(in the rows, 128 means zero)
Each path is a new rotation, seen through one point. The rows after it are directions, each followed by how far the rotation turns it, in degrees each step (0 if it stays put).
Each turn is a multiple of 5 degrees from 10 to 175, or 0.
Each row of a path follows its step; steps can be skipped.
Path 1:
step 4: [119 124 125 132 127 121 122 122 131 131 131 126 125 127 137 128 137 134
 125 127 129 125 127 121 125 128 130 130 126 131 118 133 131 126 144 130
 139 137 125 127 126 133 129 130 124 126 128 129 125 125 133 126 129 124
 133 131 115 130 127 127 124 131 132 133 119 127 135 127 135 121 124 135
 119 127 129 125 118 127 124 118]
step 5: [116 121 125 129 133 121 124 127 136 126 134 130 125 127 124 121 125 133
 132 131 120 129 130 136 126 135 131 133 134 128 123 120 131 125 134 127
 133 127 131 133 124 138 133 121 128 130 126 125 117 126 142 130 135 128
 134 126 117 121 123 132 130 127 135 124 131 123 128 126 141 127 130 130
 129 133 123 130 131 130 133 132]
step 15: [125 129 122 122 130 119 127 124 125 129 126 134 124 128 123 131 138 125
 126 128 121 124 119 124 120 129 137 123 121 124 117 122 131 122 122 140
 131 130 137 126 123 132 120 119 128 135 123 120 128 128 133 128 124 137
 129 122 128 123 121 133 132 133 137 133 136 124 126 125 130 129 126 135
 128 134 132 127 132 132 129 128]
step 16: [113 126 123 124 129 129 128 127 130 130 128 132 123 123 127 128 138 126
 129 127 125 124 127 122 123 121 134 129 115 134 127 140 125 128 130 128
 128 134 132 134 140 139 127 131 130 124 120 125 119 125 131 135 133 132
 125 133 132 126 126 124 123 134 138 131 126 125 131 123 129 125 122 132
 127 130 136 127 134 122 123 126]
step 17: [112 128 133 124 132 121 122 120 133 129 134 122 132 131 124 125 130 132
 130 127 127 128 129 125 120 124 122 133 129 128 126 124 134 125 132 130
 129 133 125 134 132 141 136 130 124 127 130 125 130 122 129 128 135 128
 134 131 120 126 129 114 131 129 132 130 127 127 135 141 131 124 132 134
 127 131 132 126 122 125 118 126]
step 18: [118 121 123 130 126 120 123 132 130 130 141 128 127 127 126 125 127 130
 135 130 114 137 128 129 115 134 132 131 128 133 121 121 135 128 130 132
 136 134 130 131 130 125 129 129 125 126 122 134 122 136 132 126 126 128
 134 122 118 128 132 132 128 132 120 124 130 131 132 128 134 127 127 129
 135 130 126 126 119 133 120 128]
step 20: [117 127 123 127 128 132 126 120 129 123 128 130 130 129 122 128 127 137
 127 134 129 121 133 122 127 130 132 125 122 126 128 127 127 124 127 130
 131 135 133 128 131 132 123 124 129 130 120 122 124 120 129 137 132 130
 123 121 128 125 122 127 125 124 132 142 128 130 133 124 136 137 121 129
 135 142 130 131 130 120 125 116]
[127 128 126 130 129 128 127 127 127 128 127 126 130 129 128 127 128 130
 126 129 128 127 130 127 128 128 127 128 129 126 126 127 130 128 128 131
 127 128 127 127 125 128 128 129 126 127 128 128 130 125 129 126 127 127
 129 128 129 130 127 128 127 128 128 130 129 127 127 130 128 130 128 130
 129 129 128 126 129 127 128 127] | 140
[128 130 125 128 127 129 128 129 129 128 126 126 130 127 129 127 128 126
 130 128 129 129 126 128 127 128 130 127 130 129 129 128 129 129 128 129
 127 129 130 128 127 127 128 128 127 128 129 127 128 129 128 127 126 129
 129 126 127 127 129 129 127 129 126 127 129 128 129 131 128 130 129 125
 128 128 128 128 129 128 127 131] | 90
[127 128 128 128 129 130 128 130 131 130 129 129 130 127 128 126 130 129
 127 126 128 127 129 129 130 127 125 129 126 129 127 128 128 127 128 126
 128 128 128 129 128 129 127 128 129 126 129 128 129 128 129 127 128 127
 128 126 129 127 127 129 125 128 130 125 128 126 126 129 130 128 127 127
 128 128 128 128 129 127 128 127] | 125
[129 128 129 130 128 128 128 128 126 129 129 129 127 129 126 130 129 126
 128 130 129 129 128 130 128 128 127 128 128 127 127 128 126 129 128 130
 128 128 129 129 129 128 128 127 127 130 127 129 128 127 128 127 127 130
 128 125 129 129 126 128 128 130 129 127 126 129 126 128 130 130 125 126
 127 128 127 128 129 126 125 128] | 85
Path 2:
step 0: [127 142 128 134 130 128 128 127 118 120 129 118 128 134 132 120 128 144
 133 125 125 129 135 136 134 122 128 124 116 123 132 122 139 131 124 128
 123 121 132 139 125 120 121 134 118 126 128 126 132 124 129 132 130 130
 129 130 135 131 129 128 127 126 128 132 120 133 128 130 127 122 142 129
 132 126 127 134 135 134 125 118]
step 5: [134 131 131 129 121 133 122 129 129 132 130 132 136 129 121 129 118 132
 133 123 116 124 138 134 140 130 121 126 139 130 129 131 120 124 131 129
 129 137 128 121 136 129 132 120 125 128 120 124 121 127 138 126 125 125
 123 131 122 132 127 133 139 123 126 125 125 142 130 126 122 128 143 137
 123 118 128 130 132 127 124 127]
step 8: [133 137 135 124 135 123 120 132 126 136 134 120 127 138 128 126 130 127
 137 131 122 122 131 122 138 131 127 117 128 128 132 126 130 133 126 128
 124 135 134 126 136 122 118 128 123 135 133 128 127 125 131 129 133 129
 133 128 127 117 129 136 138 129 127 122 122 135 142 135 117 126 133 130
 119 127 121 129 123 125 131 140]
step 22: [130 115 126 130 134 125 132 128 132 135 130 130 133 124 133 129 120 137
 127 135 135 125 122 126 135 131 129 125 131 125 128 132 123 125 118 129
 130 125 123 134 132 123 120 135 120 128 131 128 117 117 123 130 117 134
 124 128 114 137 128 131 136 130 115 130 127 121 131 123 129 138 127 130
 120 132 130 130 118 125 137 137]
step 25: [126 134 124 135 132 130 123 129 134 128 120 144 127 125 136 122 123 138
 121 136 122 125 127 124 134 123 132 122 128 125 118 125 122 127 115 137
 127 117 119 136 127 127 121 126 128 127 127 131 121 124 131 132 123 130
 125 122 130 137 128 129 133 117 130 115 120 129 129 131 123 124 130 120
 126 123 130 126 130 121 139 122]
step 27: [118 128 133 124 139 124 128 126 122 124 123 126 132 135 132 139 126 131
 132 140 124 128 133 119 119 124 128 130 133 125 137 139 123 126 125 118
 131 122 127 125 135 129 128 135 129 131 132 137 134 126 122 123 125 139
 125 126 130 112 124 126 117 125 131 133 135 133 128 121 126 122 130 133
 116 134 128 125 123 119 132 124]
step 28: [127 127 127 134 132 126 131 125 133 129 132 127 130 131 125 125 133 134
 132 125 123 125 123 118 136 135 126 128 119 128 123 131 135 133 132 136
 120 121 136 126 120 136 124 118 126 122 127 126 117 121 125 133 126 125
 126 116 123 130 134 131 146 128 124 124 127 124 138 126 129 127 116 124
 125 118 133 131 132 129 138 117]
[131 126 127 126 131 128 126 128 129 129 129 127 126 129 130 128 129 130
 127 128 128 129 128 128 127 129 129 130 126 127 127 129 128 127 127 128
 125 127 128 129 128 127 127 128 129 127 130 128 129 130 129 128 129 129
 128 127 127 128 126 128 127 128 129 127 127 130 129 127 127 125 128 127
 128 127 128 128 130 129 126 127] | 170
[130 129 126 129 129 129 126 131 127 127 129 128 129 127 128 126 129 128
 128 128 130 129 127 128 128 128 126 128 130 129 128 128 128 126 127 127
 128 128 128 128 127 130 129 126 129 127 126 129 129 127 129 129 126 127
 128 127 129 128 128 127 129 129 130 125 129 128 128 126 128 129 127 128
 127 127 130 126 130 128 130 128] | 95
[127 127 128 128 128 128 130 129 126 126 130 127 127 128 128 129 128 130
 129 129 130 130 129 127 127 127 130 129 128 127 129 129 125 128 127 129
 128 130 125 127 128 131 128 130 128 129 127 127 128 129 127 128 128 129
 129 128 127 129 126 125 129 127 130 129 128 128 127 128 131 130 129 129
 126 128 129 128 128 130 127 129] | 145
[125 126 126 130 128 130 128 127 128 128 128 129 127 127 128 128 129 128
 128 130 127 126 132 129 127 128 128 127 128 129 128 129 128 127 127 129
 128 128 129 127 128 127 129 127 127 130 127 128 130 129 130 130 126 129
 128 127 128 128 127 127 126 129 129 126 129 128 129 130 128 128 129 128
 129 127 129 128 127 125 127 126] | 175
